In the rows, 128 means zero.
Where one turn sends some rows of the set: a few examples, then the rows asked
gav: [118 149  83 138 151 144 151 135  99  87 138 142 148 126 165]
Keked: [103 141 121 175 156 105 132 142 103 156 124  96 133 110 117]
sug: [122 110 129 170 157 127 128  92 114 140 132 109 140 124  93]
tuk: [124 126  88 116 166 122 169 138  80 123 130 125 134  92 135]
bes: [113 161 102 144 173 130 154  99  98 159 133 129 159 101 109]
sile: [121  95  96 125 115 105 121 150 128 132  94 156 123 153 121]
mur: [122  97 123 136 137 102 111 149 122 155 100 143 132 151 107]
fiv: [125 145 132  97 104 108 104  93 103 127 140 110 150 111 130]
Gagi: [121 127 137 138 133  96  98 120 130 150 104 159 125 152 106]
Mak: [ 97 162  81 148 111 100 152 128 122 117 121 162 122 119 168]
fos: [119 115 159 124 104 155 123 147 126 120 109 126 129 137 139]
mil: [113 161 100 130 179 131 152 122 107 158 138 119 141  97 100]
pibi: [106 186  88 148 159 153 133 104 125 117 140 146 149 124 132]
femi: [107 191 103 133 169 147 130 121 128 120 150 146 134 115 128]
Fiduv: [107 189 125 168 132  94 133 110 121 134 136 135 125 129 133]
bupim: [101 127 125 122  98 170 127 136 149 137  97 132 128 129 116]
tubid: [108  65 103 154 148 134 146 128 108 134 121 139 145 111 140]
dis: [124 154 118 155 124 124 142  84 145 117 151 150 138 155 112]
gop: [126 122  97 134 165 122 171 129  70 128 131 124 157 105 144]
Kobu: [112 126 131 110  92 142 145 103 133 154  92 143 127 113 108]
fel: [ 93 119  93 102 109 145 105 146 132 141 132 117 166 109 144]
bosil: [ 94 114  76 159 134 109 152 161 103 137 109 123 129 102 152]
Gomip: [111 121 135 112 125 132  85 131 107 132 137  98 159 108 142]
kifu: [120 156  91 121 155 135 147 135 101  87 141 152 125 111 166]
Kudo: [119 125 110 128 113 101 109 118 134 127  99 172 116 156 121]
zosom: [111 109  92 139 116 129 160 121 139 110 139 179 145 140 160]
monag: [128 116 168 112 100 127 143 117 107 137 104 135 127 121 130]
silam: [106 146  90  87  86 121 126 106 131 139 133 132 159 111 132]

fel -> silam
sug -> tubid
Where do these go?
sile -> Kudo
Fiduv -> Keked
mil -> tuk
bes -> gop
monag -> fos

Where one turn sends some rows of the set: a few examples, then the rows asked
tefe: [ 52 135 140 133 104  84 133 154 122 106 155 169 119 114 137 122 117 136
 138 130 148 149 140 126 142 141 141 148  81 146 118 126 113 106 137 140
 124]
savev: [168 149 136  96 108 108 122 156 123 117 114 116 117 142 151 121  95 121
 137 162 111 183  65 122 147 129 156 152 117 126 136 126 141  91 128 110
 117]
Dum: [157 130 160 118 144  79 165 126 112 121 104 121 133 117 150 131  84 148
 164 113 164 181 114 137 110 108 169 125 152 155 105 137 150 113 160 114
 143]
seful: [121 144 137 134 124 127 150 173 112 118 116 145 101 137 128 120 109  58
 136 106 133 136 125 136 132 117 136 136 123 153 142 113 149 131 157 150
 163]
kulev: [127 137 138 138 138 146 131 164  94 123 113 132 122 133 142 116 116  86
 139  84 140 129  75 123 103 136 132 125 122 140 127 141 125 155 128 131
 124]
far: [ 85 143 147 124 121 118 123 111 146 118 131 140 131 111 130 119 116 123
 144 137 102  95 169 120 126 194 135 130 104 138 139 123 124 118 137 104
 118]
Vup: [156 135 124 114 108 106 118 154 137 107 101 117 124 133 133 114  84 117
 143 140 131 192  48 133 161 116 160 131 125 111 129 127 142  89 131 128
 134]
bago: [102 158  98 125  90  80 116 143 131 141 101  75 125 108 156 129 104 170
 153 115 126 105 176 124 134 134 149 118 113 112 143 136 152  99 135 118
 114]
befu: [111 137 126 129 104  88 103 149 130 132 115  78 120 108 174 133 119 179
 140 113 136 102 160  88 130 151 150 125 127 110 134 149 149 109 123 118
 107]
Dopo: [ 96 137 107 132 120 100  98 127 136 101 142 157 134 127 107 137 141 120
 115 122 117 141 150 125 143 122 110 125 101 142 119 131  92 110  92 111
 121]
Mok: [110 138 139 148 115  89  99 156 157 114 108  85 119 124 179 128 117 187
 138 117 125 118 161  94 132 126 132 115 142  99 123 148 136 114 129 141
 125]
dizig: [173 154  94 101 140 100 136 139 124 122 175 119 144 128 150 128  95 136
 137 101 141  75 106 118 110 110 136 127 148 132 134  92 132 105 137 141
 127]
Sotu: [139 132 104  96 133 107 137 129 109  97 160 103 112 130 175 137  95 135
 117 100 147 110  97 105  97 139 150 110 149 117 137  88 131 110 160 152
 164]
nasut: [135 174 120 130 126 127 147 158  97 128 120 143 114 141 146 116 121  67
 141 129 115 125 122 135 111 117 115 155 115 159 160 124 120 136 144 136
 127]
lituk: [153 151 132 106  94 109 125 156 127 127 115 115 133 148 137 123  87 114
 142 159 111 183  76 137 158 114 164 145 124 129 136 121 156  81 134 110
 140]
munof: [ 66 120 100 126 136  88 106 122 106 112 119 145 137 133 119 141 129 135
 108 101 111 153 130 126 129 132 128 126 104 162 110 130 107 110  97 116
 136]
dani: [114 129 116 136 127  68 102 160 162 112  90  79 101 111 155 127 104 169
 137 108 129 121 164 116 146 115 131 109 134 106 128 127 134 110 128 165
 136]
rav: [142 163 100 107 125 115 139 131 123 115 178 104 145 160 167 140  97 154
 126 100 108 104 113 126 108 112 141 107 146 118 140  97 128 113 150 121
 164]
rigo: [142 131 133 146 137 109 135  97 134 124 136 146 145 108 143 107  79 194
 168 134 149 146 154 146 148 109 179 141 127 127 106 129 155 114 159 158
 132]
nav: [130 152  99 134 126  98 144 128 121 102 173 116 138 134 185 122  93 145
 140 125 150 105  94 113  99 105 134 133 154 112 146 108 115 103 169 174
 144]
rida: [160 144 116 122 117  98 123 153 127 120 109 123 138 147 137 114  81 113
 150 147 122 180  65 133 167 105 163 152 131 131 134 134 151  79 138 120
 123]
muruf: [ 90 139 133 128 107  95 110 147 138  98 163 170 119 110 114 128 133 121
 137 137 144 131 153 115 153 133 119 140  89 140 120 131  96 107 118 127
 110]
duvog: [162 135 142 129 129  97 148  99 118 124  91 104 150 127 140 136  92 149
 151 113 147 187 109 147  91  95 153 105 152 139 112 147 132 117 143 100
 151]
pagi: [124 165 134 133  98 157 142 154 102 134 118 128 124 136 141 124 123  81
 133 113 121 135  96 145  88 125 119 120 101 133 143 129 118 151 127 120
 144]
Rinev: [157 150 128 117 105 116 119 154 135 109 111 113 127 148 153 114  92 133
 141 155 110 197  55 133 147 119 148 138 119 110 132 133 122  99 131 118
 128]
dud: [106 151 139 166 139 140 143 172 110 115 122 151 136 151 145 114 106  89
 144  92 124 144  96 133 128 108 134 127 136 137 131 140 135 145 155 145
 153]
laf: [115 155  85 135 125  58 113 148 140 125  88  83 118 111 156 121 100 167
 153 107 123 110 169 129 146 113 139 126 125 121 141 131 135 100 135 150
 113]
zutal: [166 161 174 121 126  82 173 134 133 111 129 130 126 123 158 126  84 138
 175 139 159 182 144 142 125  98 158 134 143 142 125 134 138 113 182 109
 137]
pufo: [ 72 116 144 153 148 101 118 109 164 106  94 136 133 114 126 108 107 144
 129 120 104 122 133 126 116 164 113 118 126 137 121 124 108 132 121 159
 144]
donik: [169 136 140 110 125 120 128  99 140 122 145 139 116 102 128 122  96 169
 153 144 140 137 191 139 158 121 174 135 120 129 115 105 163 112 148 135
 141]
Sabog: [ 84 128 155 146 141 117 112 102 152 105 116 137 133 121 142 116 127 135
 127 133  96 108 149 107 114 183 114 126 124 133 135 135 104 131 125 126
 126]
zek: [ 40 123 120 130 130  76 127 142  97 114 132 152 134 130 143 131 115 148
 126 114 126 158 126 130 127 143 145 144  94 163 110 130 114 106 128 133
 133]
votud: [186 145 120 109 143 122 117  73 125 112 132 125 117 121 155 126 112 178
 137 158 115 142 182 129 134 128 152 145 124 132 132 118 129 117 140 124
 123]
Vap: [194 162 160 107 109 100 152 115 142 102 119 117 109 112 136 133 107 118
 163 145 164 176 151 136 116 104 140 115 134 128 132 129 122 115 160 104
 135]
Vubo: [ 72 152 128 136 130  94 137 120 148 128 124 147 140 110 119 107  95 128
 162 122 102  93 163 145 138 169 141 137  98 156 133 115 133 112 147 128
 120]
Kubab: [198 151 133 120 130 100 139  91 127 108 102 110 134 120 142 131 110 128
 152 135 151 176 126 131 100  99 130 112 147 135 132 144 109 119 139  92
 125]
Lukat: [ 68 126 127 148 154  80 135 121 152 116  97 147 134 105 119 101  92 134
 152 112 114 105 144 148 132 159 129 130 115 153 122 116 123 119 136 163
 129]
tebe: [142 108 118 131 148 109 125  78 113 120 106 124 128  97 152 112  91 200
 146 125 153 158 124 137 114 131 170 127 124 118 103 131 140 125 144 164
 131]
vafo: [141 149 108 115  97 110 144 140 144 121 171 118 135 116 139 126  85 133
 139 114 160  89 102 131 100  95 135 109 136 109 131  85 138 103 146 170
 159]
Luz: [153 130 114 119 130 133 120  61 122 113 107 111 124 117 158 125 106 197
 126 144 117 169 149 142 108 129 152 114 119 112 120 125 120 131 135 136
 149]

donik -> votud
kulev -> dud
Where do these go?
Lukat -> Vubo
bago -> befu
Vap -> Kubab
Dopo -> munof
Sotu -> nav
Rinev -> Vup

Where one turn sends some rows of the set: a few examples, then the rows asked
gemu: [139 141 107 129 104  81 118  99 162 162 120 130 142 174 103 148 161 132
 128 115 131 105 122 117 160 134 165 188 125 158 137 129 151 145 134 120
 126 116 132  79 120 128 104 130  90 156 121 163 156 113 118 100 157 136
  94 121]
kofu: [138 144 114 117 101  79 122  97 164 168 108 120 141 174 113 144 163 137
 130 115 141 106 130 119 160 129 178 177 120 162 141 131 150 145 128 125
 130 107 126  76 128 123 112 123  89 148 127 154 162 124 115  95 150 125
  96 121]
ribo: [147 130 137 155 130 153 116 168 141 179  83 122 134 125 105 131 137 141
 156 115 107  91 129 122 157 132 150 129 166  87 135 167 145 127 119 165
 109 154 120 111 140 121 120 165 134 109 157 104 114 129 155 126 104  93
 126 178]
doza: [158 126 124 126 155 131 141 170 155 121 111 144 130 114  89 163 158 147
 175 133 154 124 106 137 138 127 136 159 155 103 134 102 139 122 140 114
 120 147 118 146 197 102 123  83 128 162 140 127 131 142 128 132 125  88
 139  83]
rute: [143 112 109 116 116  91 122 128 164 157 136 116 128 118 118 114 128 134
 129 133 149 134 132 122 123 161 162 156 123 129 159  87 110 124 107 101
 113  84  97 110 121 150 134 132 106 163  92 165 144 121  87  84 144 134
 122 122]
Fasok: [140 125 133 115  96 143 101 154  66 130  93 104 133 128 129  96 127 134
 125 106 131 110 121 133 138 113 129 141 124 120 169 157 137 108 126 175
 114 137 129  87  74 123 126 152 112 128 125 120 119 147 156 139 154 135
 135 167]
kad: [129 130 119 125  95 135 111 131  77 118  83 115 119 127 122 122 156 129
 126 108 111 100 126 131 125  94 107 160 137 109 170 133 131 122 147 156
 118 128 121  95  86 103 148 162 118 157 116 141 133 143 167 148 177 138
 122 145]
pege: [150 105 106 123 124 117 110 137 129 123 154 102 124 113  89  87  94 122
 141 145 135  96 116 134 104 124 124 166 189  98 106 116 100 163 112 161
 121 153 124 129 136 124 173 116 123 140 138 122 110 133 133 155 158 122
 140 161]
zik: [150 111 128 116 113 122 153 163 142 137  72 143 135 112 125 122 135 149
 128 132 137 106  96 127 164 120 133 132 133 106 131 175 156 103 167 168
 112 145 146 118 108 106 145 138 145 131 160 106 101 139 115 143 108 103
 165 137]
Sulez: [141 105 101 115 109 101 127 132 165 158 146 117 138 121 112 112 125 131
 135 126 140 118 132 127 119 165 152 163 127 121 162  92 116 138 111  99
 108  87 101 121 123 150 133 130 104 171  91 174 150 113  86  92 152 128
 121 123]
kigot: [177 122 116 100 130 131 132 154 132  88 122 126 145 121 101 131 101 149
 142 134 157 140  84 144 131 103 117 174 118 123 129  94 137 126 131 128
  95 115 136 128 147 106 128  62 106 162 104 150 137 154 140 116 160 133
 129  91]
Mepok: [129 151 127 163 120 167 106 159 148 176  78 102 133 125  95 152 123 137
 171 110  95 100 120 116 145 126 130 154 192  78 140 138 145 145 104 150
 112 144 117 118 166 114 114 155 115 135 144 111 138 141 167 131 125 109
 113 156]
nef: [143 112 149 152 147 118 102 149 166 162 157 105 118 140 111 126 174 115
 140 129 124 107 155 111 121 153 182 164 145 167 145 110 134 136 104 111
 117  95 123 106 174 112 100 113  92 157 127 145 160 127  95 133 127 116
 101 126]
ziko: [132 115 137 153 140 115 106 149 161 167 162 109 125 141 107 133 173 121
 153 123 119 112 160 110 111 164 178 167 147 167 148 115 139 145 110 109
 115 102 126 106 167 115  95 113 100 166 132 139 172 122 105 135 134 120
 108 122]
Nur: [140 113 149 124 118 155 121 176 111 109 107 114 138 106 124  93  81 144
 130 138 146 137  75 117 126 133 124 126 138 112 147 158 145 109 111 172
 105 134 149 118 107 118 102 102 105 123 139 105 109 156 113 132 120 139
 164 137]
Nilu: [144 100 157 146 115 174 114 143 133 108  91 146 110 111  77 120  98 138
 140 139 141 106 100 132 161 123 142 129 125 145 138 135 165 106 124 165
 123 161 145 137 145  84 125 119 117 113 137 116 120 133 149 156 102  90
 154 125]
lize: [160 154 119 121 130 110 144 180 130 116  97 127 157 123 117 159 169 140
 136 125 135 148  85 145 157 109 128 182 154 113 153 148 149  97 157 139
 102 111 147  96 143 108 100  97 113 169 151 130 138 160 136 126 150 125
 108  82]
nodu: [157  91 126 135 115 140  92 141 116 124 141 125 114 110  78  83  80 125
 139 142 145  99 128 142 129 127 154 135 155 126 114 124 118 142 102 168
 114 169 121 129 129 118 165 128 124 113 135 116 104 126 146 141 135 110
 152 173]

Sulez -> gemu
kad -> Mepok
lize -> doza
Where do these go?
nodu -> Fasok
kofu -> nef
Nur -> zik

Where one turn sends some rows of the set: a few examples, then the rows asked
fepup: [122 130  81 133 117 115 146 153 148 112 129 170 145 112 180  90 125 167
 141 157 127 126 128]
Gaman: [160 125 109 100 142 103 110 162 128 167 158 127  96 115 165 105  90 173
 124 124 149 153 116]
Puz: [172 140 143 158 162 123 132 138 175 158 178 114 104 120 165 115 107 160
 112 138  74 126 134]
zala: [115 104  68  94 159 119 172 127 175 116 139 141  92 157 158 148  89 156
 117 124  90 104 134]
niso: [112 148  69  94 101 143 173 120 190 147 155 135 107 117 160 110  94 148
  90 143  83 139 139]
zepa: [155 126 108 100 139 103 105 156 127 173 159 120  97 112 159 104  94 173
 126 121 151 158 120]
Duf: [ 78 110  60 126 146 109 156 122 140 131 107 157 117 125 155 129 102 160
 128 117 117 112 153]
bala: [103 125  85 103 119 120 125 123 174 122 109 158 148 119 189 125  93 120
 164 141 116 135 130]
zot: [154 123 109 101 147 101 105 164 128 164 161 122  94 115 164 105  96 175
 129 122 150 158 119]
kibof: [149 134 129 102 161 127 135  94 162 174 157 117  85 131 160 111  92 124
 122 148  58 117 170]
Gek: [134 131 128 107 166 124 129  99 163 166 172 103  83 132 157 105 108 137
 131 142  56 129 181]
Bipi: [ 85 139  76 121 110 126 158 149 168 117 142 164 128 104 181  92 116 163
 117 154 103 143 151]
Zad: [122 126  76 126 112 117 130 119 143 141 101 160 154 109 164 105 110 141
 156 139 140 123 122]
bavis: [152 126 127 162 179 112 122 119 165 167 168  91 103 128 147 125 113 159
 124 114  81 127 143]
zuz: [ 98 113  64 142 132 105 140 132 131 125 118 144 137 115 152  99 133 172
 149 129 134 124 142]
Magab: [172 142 139 152 159 123 114 111 177 179 157 102 119 119 159 125  96 136
 126 127  84 129 128]
vavom: [100 122  77  78 129 127 123 112 203 120 147 107 124 137 168 134 101 125
 158 126  91 150 137]
tefu: [152 129 136 103 168 124 135 112 167 152 172 121  81 140 174 112 102 131
 132 154  55 119 168]

Gaman -> zot
Puz -> bavis
vavom -> niso
Where do these go?
zuz -> Zad
Bipi -> Duf
Gek -> kibof

